In the data rows, 128 means zero.
Here is a table of points, one per row:
[86 82 156 171 41 90 137 80 122 134 142 79 85 136 136 105 165 97 106 175 121 126 71 114
 151 175 140 125 161 144 155 147 125 125 138 121 146 114 123 106 78 118 151 156 124 116 137 116
 138 158 85 125 133]
[90 127 140 114 168 112 89 131 70 46 110 112 81 89 69 97 128 111 113 74 129 119 119 133
 93 127 96 185 111 83 91 180 136 95 133 87 126 154 128 148 84 171 102 114 169 91 122 180
 95 128 143 141 98]
[194 113 158 133 65 111 158 134 70 120 99 134 153 113 116 127 160 116 149 60 124 145 162 104
 201 36 122 105 104 81 122 120 163 117 66 105 139 106 149 184 101 104 165 116 86 166 161 113
 109 145 192 159 108]
[115 161 130 82 97 139 126 172 159 183 76 141 111 110 84 102 86 62 91 183 104 93 136 131
 124 119 77 109 126 96 152 230 92 120 91 121 130 113 97 146 140 163 140 122 73 134 149 165
 70 51 153 100 99]
[103 175 82 113 100 175 159 71 151 135 174 150 90 79 157 113 58 119 163 109 122 126 130 123
 164 149 35 81 168 139 132 99 177 103 131 113 120 148 113 110 140 146 116 117 205 137 112 65
 143 135 175 178 166]
[92 99 192 85 114 150 143 149 77 84 120 100 134 154 29 118 98 169 162 104 82 148 98 136
 32 133 136 146 151 143 125 56 182 157 130 194 145 117 126 138 187 152 94 114 80 206 121 89
 133 96 87 128 185]
[180 111 140 136 137 165 113 129 124 139 93 142 110 157 155 138 99 141 183 110 137 142 93 119
 161 150 157 95 170 163 85 156 88 100 199 105 80 112 124 119 131 107 89 117 106 173 129 143
 90 121 89 138 81]
[133 118 148 125 173 184 154 120 112 192 123 142 126 156 147 104 106 139 176 137 105 110 123 127
 138 180 181 125 103 127 65 185 146 106 124 153 157 146 182 98 137 106 142 120 110 125 111 178
 129 138 141 176 111]
[161 152 109 123 112 119 170 119 156 135 175 123 56 136 85 155 143 218 118 120 144 139 88 85
 150 81 153 111 123 156 126 148 148 168 83 112 121 104 123 94 101 113 103 87 165 97 115 165
 203 39 148 67 132]
[127 182 174 136 174 132 83 153 79 116 111 139 130 108 103 69 131 150 114 60 107 131 181 160
 182 202 118 147 114 129 185 134 142 134 182 178 146 134 98 176 88 86 132 174 210 94 228 135
 168 78 115 121 75]
[223 148 129 102 100 118 97 162 125 59 101 137 108 106 212 83 105 180 138 125 115 131 123 59
 89 136 119 135 130 130 159 149 185 156 52 78 172 153 151 164 74 121 139 179 70 188 109 63
 142 149 147 119 66]
[131 104 88 110 115 123 107 144 165 162 178 153 80 119 108 108 126 140 181 138 105 123 126 166
 103 113 113 148 83 148 118 105 147 110 165 127 102 91 110 127 156 144 164 127 125 97 145 63
 146 152 186 151 113]
[99 51 163 125 163 82 156 152 167 166 155 159 166 109 156 122 143 187 103 122 157 122 119 137
 144 159 84 132 208 83 111 125 131 211 135 153 110 138 114 121 80 119 145 163 131 153 146 137
 103 142 125 82 145]
[100 147 168 190 117 144 143 155 112 63 132 126 129 96 119 107 117 157 175 104 91 124 203 139
 64 66 134 139 163 123 140 229 115 98 141 131 153 130 102 84 113 121 123 111 142 73 118 99
 95 152 73 65 112]
[107 165 150 135 171 174 115 82 131 102 146 115 190 163 145 168 110 146 175 151 142 125 106 116
 135 181 128 146 110 162 127 156 115 114 121 124 85 110 134 139 111 29 139 91 75 107 115 144
 104 117 168 152 105]
[108 125 154 81 132 94 127 158 134 129 130 129 145 83 119 178 174 118 162 131 133 160 159 128
 161 156 141 142 95 213 155 129 100 105 145 55 124 182 139 122 173 176 167 115 127 167 105 130
 158 119 134 109 173]
[150 142 66 149 114 179 117 203 122 162 174 149 139 148 80 86 142 189 76 122 161 196 66 89
 144 83 122 133 106 101 179 88 123 109 133 110 141 154 149 64 147 54 138 127 168 122 94 131
 113 73 109 140 139]
[181 140 113 153 124 118 98 99 84 109 164 171 136 115 148 136 167 156 122 152 99 104 122 81
 173 106 146 144 99 106 156 69 154 190 115 111 127 100 122 45 167 199 74 152 105 77 113 155
 97 47 133 116 154]
[133 150 104 108 145 103 85 159 152 170 140 54 123 93 128 98 93 114 158 94 136 99 132 184
 125 97 66 102 133 152 133 106 160 146 115 99 118 82 180 98 144 155 125 115 141 110 110 118
 135 170 130 124 152]
[132 142 97 135 135 138 130 103 117 118 105 78 197 175 146 118 88 161 147 139 71 114 97 142
 166 132 152 158 185 162 75 117 74 135 96 116 108 146 143 123 164 137 160 122 132 116 151 160
 107 130 140 162 92]
[144 107 94 132 163 203 128 133 105 140 114 73 130 159 146 148 140 134 162 77 119 115 125 119
 143 175 159 75 153 102 117 148 75 155 98 128 80 147 121 153 156 165 153 155 99 104 84 152
 145 142 99 174 117]
[97 136 98 141 135 121 154 116 156 176 158 95 121 139 134 81 131 115 152 123 156 147 174 175
 110 141 146 147 142 137 184 91 167 53 63 79 84 101 126 159 178 149 94 147 143 139 134 132
 113 123 155 93 101]
[101 100 154 150 128 123 134 156 150 113 130 112 96 182 156 189 95 94 71 157 165 112 140 145
 172 93 157 148 126 141 137 127 167 193 113 140 154 157 121 156 145 143 125 111 158 93 131 89
 105 150 65 178 111]
[101 123 98 127 156 96 152 114 114 122 128 171 154 150 151 166 172 116 83 144 126 140 82 162
 144 118 136 133 159 120 144 180 161 105 119 175 132 93 134 152 91 128 111 134 142 153 102 100
 129 140 99 134 131]
[92 131 94 68 132 150 110 115 204 139 128 148 138 124 120 104 117 136 128 100 83 138 141 122
 128 75 121 135 132 135 162 98 156 60 160 120 103 121 143 118 100 156 123 102 65 112 173 132
 142 172 92 118 159]
[128 94 157 64 106 82 152 102 162 111 97 130 154 159 154 143 140 111 101 131 150 163 114 137
 130 128 138 140 102 97 131 178 155 155 153 136 115 97 114 98 125 109 126 175 178 116 95 116
 119 142 95 198 138]
[120 108 92 151 189 156 128 92 99 140 74 133 131 144 123 85 111 139 181 191 114 130 157 130
 137 144 163 132 147 166 130 125 78 197 108 119 105 132 113 102 78 75 120 75 108 137 115 147
 119 141 162 183 136]
[96 147 136 185 95 86 135 166 75 52 98 151 133 154 69 121 32 187 118 101 102 130 147 155
 130 194 121 129 84 68 145 156 146 146 173 141 95 137 150 130 168 131 101 114 109 133 116 97
 157 178 116 77 169]
[115 69 163 187 154 122 113 84 157 137 104 131 154 171 136 113 187 163 80 178 130 128 124 153
 143 120 52 121 85 130 103 156 149 143 109 181 117 149 147 136 118 159 127 141 174 150 124 101
 125 134 117 121 135]
[127 91 130 149 98 108 99 118 151 125 127 166 137 141 161 173 135 68 127 138 113 194 91 153
 109 157 122 145 161 113 139 150 138 170 67 133 146 112 152 145 152 117 141 133 175 93 151 146
 131 147 96 141 166]
[96 108 121 149 130 124 156 112 135 173 99 120 139 144 140 150 162 183 125 130 191 157 139 112
 137 181 76 161 122 111 84 117 152 161 160 144 148 93 132 151 64 185 199 148 142 128 137 99
 100 106 59 97 128]
[137 138 131 150 171 151 184 148 150 93 92 109 150 87 87 155 103 81 108 175 141 127 94 133
 58 97 115 90 103 95 151 152 98 119 143 84 136 147 140 125 119 170 127 180 103 91 209 139
 147 77 174 153 100]
[76 171 90 73 120 88 138 147 146 95 182 105 127 113 144 136 189 89 165 107 150 163 162 153
 168 138 116 112 94 153 91 142 70 138 132 148 162 194 135 66 169 130 98 129 102 195 155 115
 151 122 143 124 134]
[160 79 133 168 153 153 121 149 78 165 125 74 144 173 189 137 97 111 136 115 110 137 137 52
 118 140 114 122 136 179 82 170 105 85 133 151 93 128 130 138 157 104 83 125 135 111 131 145
 140 124 171 123 143]
[165 133 107 156 129 131 116 90 115 140 120 114 109 66 182 120 155 141 79 97 110 114 85 141
 152 118 158 158 78 93 112 97 175 141 127 103 133 130 91 83 189 75 117 101 69 114 119 126
 136 11 83 109 176]
[101 130 148 131 115 132 114 91 106 59 116 158 74 112 90 95 88 195 73 77 162 146 160 131
 69 95 131 149 146 135 155 163 75 119 133 184 135 109 136 169 202 140 150 145 94 121 129 138
 95 164 156 134 163]
[87 65 126 85 109 110 89 103 82 156 100 176 153 136 155 171 114 112 114 167 202 100 102 143
 128 119 172 130 152 97 145 127 127 108 92 176 133 155 141 116 142 130 110 124 174 120 145 78
 138 124 102 100 94]
[130 134 124 111 136 97 111 131 108 91 139 120 123 179 131 123 169 102 113 196 185 127 103 148
 158 114 141 131 208 124 77 161 161 123 149 118 133 135 120 177 113 102 153 148 117 86 149 93
 142 129 107 118 207]
[185 175 102 159 146 144 122 95 128 142 193 137 180 110 106 128 143 98 111 143 184 60 88 49
 95 104 159 139 90 114 123 171 162 181 137 106 121 111 41 107 194 163 166 87 181 232 173 201
 186 212 76 111 130]
[134 147 128 108 99 158 152 118 151 176 113 95 115 128 125 124 179 110 141 112 112 110 136 148
 108 97 119 148 156 128 176 116 180 147 222 132 129 150 135 140 167 116 127 113 104 103 110 127
 107 176 217 62 89]
[106 138 105 105 98 113 108 76 136 200 160 167 141 138 78 115 115 117 130 74 110 85 150 157
 58 90 116 90 96 165 120 116 124 149 168 62 136 153 145 180 91 117 116 135 93 114 97 110
 115 126 99 124 129]
[212 142 121 121 148 111 140 123 192 148 118 132 127 109 0 162 164 88 62 69 134 122 170 76
 166 167 145 111 157 129 85 78 115 78 59 139 146 116 127 72 120 89 123 115 144 100 107 62
 98 167 145 105 102]
[161 189 200 121 135 140 130 151 65 166 98 166 84 124 166 134 152 165 108 127 90 137 116 124
 120 86 117 138 71 86 103 49 92 108 29 72 135 137 115 130 89 104 124 163 105 116 143 97
 111 212 125 111 136]
[71 133 149 130 123 107 102 172 186 119 124 116 157 133 150 152 183 175 149 127 139 92 146 137
 117 144 151 119 129 146 136 97 134 52 134 82 178 113 90 124 162 137 118 104 145 158 116 135
 153 117 224 157 170]
[62 146 130 138 131 143 95 127 175 175 121 136 149 75 97 85 109 99 147 143 113 165 153 107
 132 60 137 127 118 129 108 92 133 157 164 112 145 107 128 187 145 135 89 156 95 108 79 141
 138 160 137 98 99]
[170 145 94 145 125 59 111 153 98 160 125 89 94 109 154 193 120 168 156 155 104 143 151 65
 91 146 145 65 131 152 102 112 136 73 148 229 70 191 107 164 120 111 112 124 118 100 126 206
 90 138 99 184 110]
[175 130 126 111 141 150 137 103 108 146 142 97 177 147 157 108 70 135 126 119 130 165 95 139
 147 167 170 132 133 141 126 118 47 143 140 161 120 127 106 124 70 200 127 67 81 101 105 141
 128 144 146 170 105]
[96 178 141 136 95 101 137 172 172 159 134 167 120 99 150 129 192 114 129 122 135 113 175 123
 122 145 137 160 138 162 137 95 49 136 146 126 127 151 169 133 160 171 98 81 123 184 115 112
 183 112 117 176 139]
[144 103 77 71 99 178 212 171 138 48 154 148 149 84 160 77 172 83 94 175 150 88 164 147
 140 200 94 53 66 177 80 57 102 118 129 119 145 90 137 163 151 103 103 89 183 97 122 156
 91 152 107 84 116]
[169 127 123 129 131 180 146 137 107 117 131 104 116 81 95 203 74 101 74 202 112 116 178 183
 89 104 91 140 151 98 142 112 105 104 163 107 147 101 145 92 90 107 139 183 95 186 160 170
 187 90 129 145 87]
[109 136 178 151 174 108 112 131 94 53 138 166 102 165 144 106 105 40 101 93 108 121 157 129
 79 100 107 87 159 124 135 60 137 112 149 137 114 118 110 81 88 136 229 137 142 159 128 170
 170 46 151 129 62]
[168 88 136 130 118 76 136 71 173 101 124 113 104 167 139 146 123 73 221 161 137 85 77 111
 156 117 126 162 119 66 206 105 60 96 146 169 181 115 145 165 116 92 119 164 163 122 102 149
 124 127 84 114 177]
[105 113 116 146 108 134 104 142 142 125 129 132 115 135 157 178 108 70 104 149 131 131 97 152
 131 129 210 144 100 127 123 141 153 161 125 178 130 133 133 142 40 111 130 145 181 161 109 113
 90 139 163 85 190]
There is one direction along which these points spread out most. Where along it does each point below lie, from 0 to 99? The average is 50, and the first point in the table lies past the average. One standard deviation of the points above along it is 16.
[128 94 157 64 106 82 152 102 162 111 97 130 154 159 154 143 140 111 101 131 150 163 114 137
 130 128 138 140 102 97 131 178 155 155 153 136 115 97 114 98 125 109 126 175 178 116 95 116
 119 142 95 198 138] 75
[115 69 163 187 154 122 113 84 157 137 104 131 154 171 136 113 187 163 80 178 130 128 124 153
 143 120 52 121 85 130 103 156 149 143 109 181 117 149 147 136 118 159 127 141 174 150 124 101
 125 134 117 121 135] 74
[181 140 113 153 124 118 98 99 84 109 164 171 136 115 148 136 167 156 122 152 99 104 122 81
 173 106 146 144 99 106 156 69 154 190 115 111 127 100 122 45 167 199 74 152 105 77 113 155
 97 47 133 116 154] 46
[127 182 174 136 174 132 83 153 79 116 111 139 130 108 103 69 131 150 114 60 107 131 181 160
 182 202 118 147 114 129 185 134 142 134 182 178 146 134 98 176 88 86 132 174 210 94 228 135
 168 78 115 121 75] 48
[101 100 154 150 128 123 134 156 150 113 130 112 96 182 156 189 95 94 71 157 165 112 140 145
 172 93 157 148 126 141 137 127 167 193 113 140 154 157 121 156 145 143 125 111 158 93 131 89
 105 150 65 178 111] 75
[62 146 130 138 131 143 95 127 175 175 121 136 149 75 97 85 109 99 147 143 113 165 153 107
 132 60 137 127 118 129 108 92 133 157 164 112 145 107 128 187 145 135 89 156 95 108 79 141
 138 160 137 98 99] 30
[87 65 126 85 109 110 89 103 82 156 100 176 153 136 155 171 114 112 114 167 202 100 102 143
 128 119 172 130 152 97 145 127 127 108 92 176 133 155 141 116 142 130 110 124 174 120 145 78
 138 124 102 100 94] 75
[165 133 107 156 129 131 116 90 115 140 120 114 109 66 182 120 155 141 79 97 110 114 85 141
 152 118 158 158 78 93 112 97 175 141 127 103 133 130 91 83 189 75 117 101 69 114 119 126
 136 11 83 109 176] 46
[120 108 92 151 189 156 128 92 99 140 74 133 131 144 123 85 111 139 181 191 114 130 157 130
 137 144 163 132 147 166 130 125 78 197 108 119 105 132 113 102 78 75 120 75 108 137 115 147
 119 141 162 183 136] 60
[175 130 126 111 141 150 137 103 108 146 142 97 177 147 157 108 70 135 126 119 130 165 95 139
 147 167 170 132 133 141 126 118 47 143 140 161 120 127 106 124 70 200 127 67 81 101 105 141
 128 144 146 170 105] 60
[180 111 140 136 137 165 113 129 124 139 93 142 110 157 155 138 99 141 183 110 137 142 93 119
 161 150 157 95 170 163 85 156 88 100 199 105 80 112 124 119 131 107 89 117 106 173 129 143
 90 121 89 138 81] 60
[92 131 94 68 132 150 110 115 204 139 128 148 138 124 120 104 117 136 128 100 83 138 141 122
 128 75 121 135 132 135 162 98 156 60 160 120 103 121 143 118 100 156 123 102 65 112 173 132
 142 172 92 118 159] 30
[194 113 158 133 65 111 158 134 70 120 99 134 153 113 116 127 160 116 149 60 124 145 162 104
 201 36 122 105 104 81 122 120 163 117 66 105 139 106 149 184 101 104 165 116 86 166 161 113
 109 145 192 159 108] 38
[101 130 148 131 115 132 114 91 106 59 116 158 74 112 90 95 88 195 73 77 162 146 160 131
 69 95 131 149 146 135 155 163 75 119 133 184 135 109 136 169 202 140 150 145 94 121 129 138
 95 164 156 134 163] 39
